Questions about the grid below.
1) Find the last entry, reading row by row.
2) Find the top-left entry.
3) Find the first entry on the diagonal from the top-right corner.
4) Find the entry in the bottom-left corner.
5) Find the second smallest entry.
[[-0.09, -0.05, 0.04, 0.14, 0.25, 0.31, 0.32, 0.28, 0.23, 0.17, 0.13, 0.08, 0.02, -0.05, -0.10],
 [-0.09, -0.04, 0.07, 0.20, 0.29, 0.32, 0.28, 0.22, 0.16, 0.11, 0.04, -0.04, -0.10, -0.11, -0.03],
 [-0.09, -0.05, 0.02, 0.12, 0.22, 0.29, 0.32, 0.31, 0.27, 0.21, 0.17, 0.12, 0.08, 0.02, -0.04],
 [-0.09, 0.00, 0.17, 0.30, 0.31, 0.23, 0.15, 0.07, -0.04, -0.11, -0.06, 0.11, 0.22, 0.15, 0.01],
 [-0.09, 0.04, 0.26, 0.31, 0.21, 0.11, -0.02, -0.12, 0.01, 0.21, 0.14, -0.02, 0.06, 0.25, 0.25],
 [-0.09, 0.00, 0.18, 0.31, 0.30, 0.21, 0.13, 0.05, -0.06, -0.11, -0.01, 0.16, 0.21, 0.09, -0.02],
 [-0.09, 0.00, 0.16, 0.30, 0.31, 0.23, 0.15, 0.08, -0.03, -0.11, -0.07, 0.09, 0.21, 0.17, 0.03],
 [-0.09, 0.11, 0.32, 0.22, 0.08, -0.09, -0.02, 0.22, 0.06, 0.02, 0.26, 0.21, 0.08, -0.06, -0.17],
 [-0.09, -0.04, 0.05, 0.17, 0.27, 0.32, 0.31, 0.26, 0.20, 0.15, 0.10, 0.04, -0.04, -0.10, -0.11],
 [-0.09, -0.01, 0.15, 0.29, 0.32, 0.25, 0.17, 0.10, 0.01, -0.09, -0.11, 0.00, 0.16, 0.22, 0.12],
 [-0.09, 0.09, 0.31, 0.25, 0.12, -0.03, -0.10, 0.12, 0.19, -0.01, 0.08, 0.28, 0.18, 0.07, -0.06],
 [-0.09, -0.04, 0.04, 0.16, 0.26, 0.32, 0.31, 0.26, 0.21, 0.15, 0.11, 0.05, -0.02, -0.09, -0.11]]
1) -0.11
2) -0.09
3) -0.10
4) -0.09
5) -0.12

Questions about the grid below. Rows and columns are numbered from 0.
1) Which number is the entry at row 0, column 1?
2) Which number is the bottom-left entry?
3) Which number is the entry at row 0, column 2?
4) Which number is the top-right entry?
5) Which number is the bottom-right entry?
6) Which number is the top entry of the column that holds the largest entry?
7) Which number is the entry just left of 57?
8) Which number is the entry just left of -30?
[[ 32  12 -26  30 -21 -58  73  -2 -62  -7  57]
 [-69  66  70   3 -34 -68 -30 -63 -17 -59  47]]
1) 12
2) -69
3) -26
4) 57
5) 47
6) 73
7) -7
8) -68

Questions about the grid below. Rows and columns are numbered from 0.
1) What is the entry in row 2 and column 2?
2) What is the bottom-left entry?
3) What is the entry at row 0, column 0?
4) What is the entry just right of the smallest entry?
5) What is the top-right entry?
6) What is the entry in row 1 and column 0?
7) What is the entry just left of the smallest entry?
8) What is the entry in row 0 and column 1?
[[ -4 -34   0   1 -13   2 -58   0   8  50   4 -25  10 -11 -32  -8]
 [  3  10  -1  22  19 -29  53   6 -32  -9   5  12 -32  27  23  19]
 [-15  11   1 -28 -22  22 -39  -5  82 -23 -11  -4  47 -33 -13 -21]
 [-26  17  -1  26   7 -60  44  15 -24 -22   1   5 -11  20  16  15]
 [-24  27   0  14   2 -44  41  11  -3 -39  -3  10   3   9  17   9]
 [-34  10   2 -11 -23 -14 -34   6  -5 -21 -10 -10  46 -26 -16 -16]
 [-32  26   1  14  -3 -52  33  13  12 -38  -5   6  10   6  13   8]
 [-31  29   1  10  -4 -46  31  12  -3 -43  -6   7  15   2  12   4]
 [ 45 -22  -1  -3  18  45   6 -13 -29  35   9   6 -38  14   6   7]
 [ 24 -38  -1   7   8  19 -23  -6   4  58   9 -13 -27  10 -14   4]
 [-24  12   0 -20 -23   5 -36   1  17 -25 -11  -6  47 -30 -14 -19]]
1) 1
2) -24
3) -4
4) 44
5) -8
6) 3
7) 7
8) -34

 147.605   101.556   -57.013  -111.981   135.141    27.001   -35.627    23.136  -204.284   -60.345
  70.364   -47.370   -19.744  -107.406    33.346   -59.993   -58.812   -26.943  -155.725   -64.487
-161.358   -92.048   -94.282   -93.681  -109.168   -74.492   -72.724   -84.175   -10.049   -31.354
-238.599   -92.048   -84.964   -66.230  -170.245  -132.488   -72.724   -69.867    22.324    -6.505
 121.858    41.985     8.208   -34.204   155.500   -67.242     1.469   -41.251  -204.284   -72.770
-187.105  -166.510  -159.502   -70.805  -129.527   -74.492   -49.538   -98.483    22.324   -31.354
-161.358  -121.833  -131.551   -47.930   -88.809   -67.242   -63.449   -62.713   -10.049   -31.354
Rows and columns are numbered from 0.
The top-right entry -> -60.345
The entry in row 2 and column 0 -> -161.358
Read off the entry directly above the largest entry.
A: -170.245
Read off the entry directly below -166.510.
A: -121.833
The entry at row 1, column 0 is 70.364
The entry at row 2, column 1: -92.048
Read off the entry in the bottom-right corner.
A: -31.354
The entry in row 0 and column 2 is -57.013
The entry in row 0 and column 0 -> 147.605
The entry directly above -47.370: 101.556
Read off the entry just right of the largest entry.
A: -67.242
Read off the entry in row 2 and column 2.
A: -94.282
Read off the bottom-left entry.
A: -161.358
The entry directly below 101.556: -47.370
Read off the entry directly below -58.812.
A: -72.724
The bottom entry of the column that holds the largest entry: -88.809
The entry directly above 33.346 is 135.141
The entry directly below the smallest entry: 121.858
Read off the entry directly above -47.930.
A: -70.805
The entry just right of the smallest entry: -92.048
The entry just left of -60.345 -> -204.284
The entry just left of the largest entry -> -34.204
The entry directly below -59.993: -74.492

M = [[11, 66, 21, -28], [34, -38, 54, 58], [6, 34, 15, -38], [1, 73, -23, -50], [6, 41, -54, 1], [23, 55, 28, 10], [-1, -53, 62, 61], [10, 46, 24, 52], [-67, -27, -34, 64], [-31, -70, 74, -44], [-13, -65, 12, -38], [59, 50, -21, 0], [-5, 13, 54, 74]]
Which number is the entry just left of 0?
A: -21
Which number is the entry just left of 50?
A: 59
The entry just left of -70: -31
Which number is the first entry in reading order?
A: 11
The third smallest entry: -65
The entry just left of 64 -> -34
Which number is the entry just left of -28?
A: 21
Which number is the 4th entry in reading order?
A: -28
Which number is the entry just right of -70?
A: 74
Which number is the minimum?
A: -70

A =
[[ 0.21 -0.55 -1.14  0.01 -0.91 -1.32  1.31]
 [-0.86 -1.35 -1.67 -0.50 -0.96 -0.80 -0.72]
 [ 0.39 -0.48 -0.20  1.67 -0.62 -1.03  0.63]
 [-0.16  0.39 -0.40  0.02 -0.45 -0.30  0.92]]
Read off the 2nd entry in reading order.
Answer: -0.55
Read off the entry just right of -0.20.
Answer: 1.67
The entry directly below the largest entry is 0.02
Read off the smallest entry in the last column.
Answer: -0.72
Read off the last entry, reading row by row.
Answer: 0.92
The top-left entry: 0.21
Read off the largest entry in the first column.
Answer: 0.39
The entry in the bottom-left corner -> -0.16
Read off the 3rd entry in reading order.
Answer: -1.14
The entry just right of 0.01: -0.91
Read off the second-last entry, reading row by row.
Answer: -0.30
The entry just right of the largest entry -> -0.62
Read off the entry just right of -0.16.
Answer: 0.39
The bottom entry of the column that holds the smallest entry is -0.40
The largest entry in the first row: 1.31
The entry just left of 1.67: -0.20
The entry directly below -1.35 is -0.48
The smallest entry in the last row: -0.45
The top entry of the column that holds the largest entry -> 0.01
The entry directly below -1.14 -> -1.67
Read off the entry just left of the smallest entry.
Answer: -1.35
Read off the second entry on the diagonal from the top-right corner.
Answer: -0.80
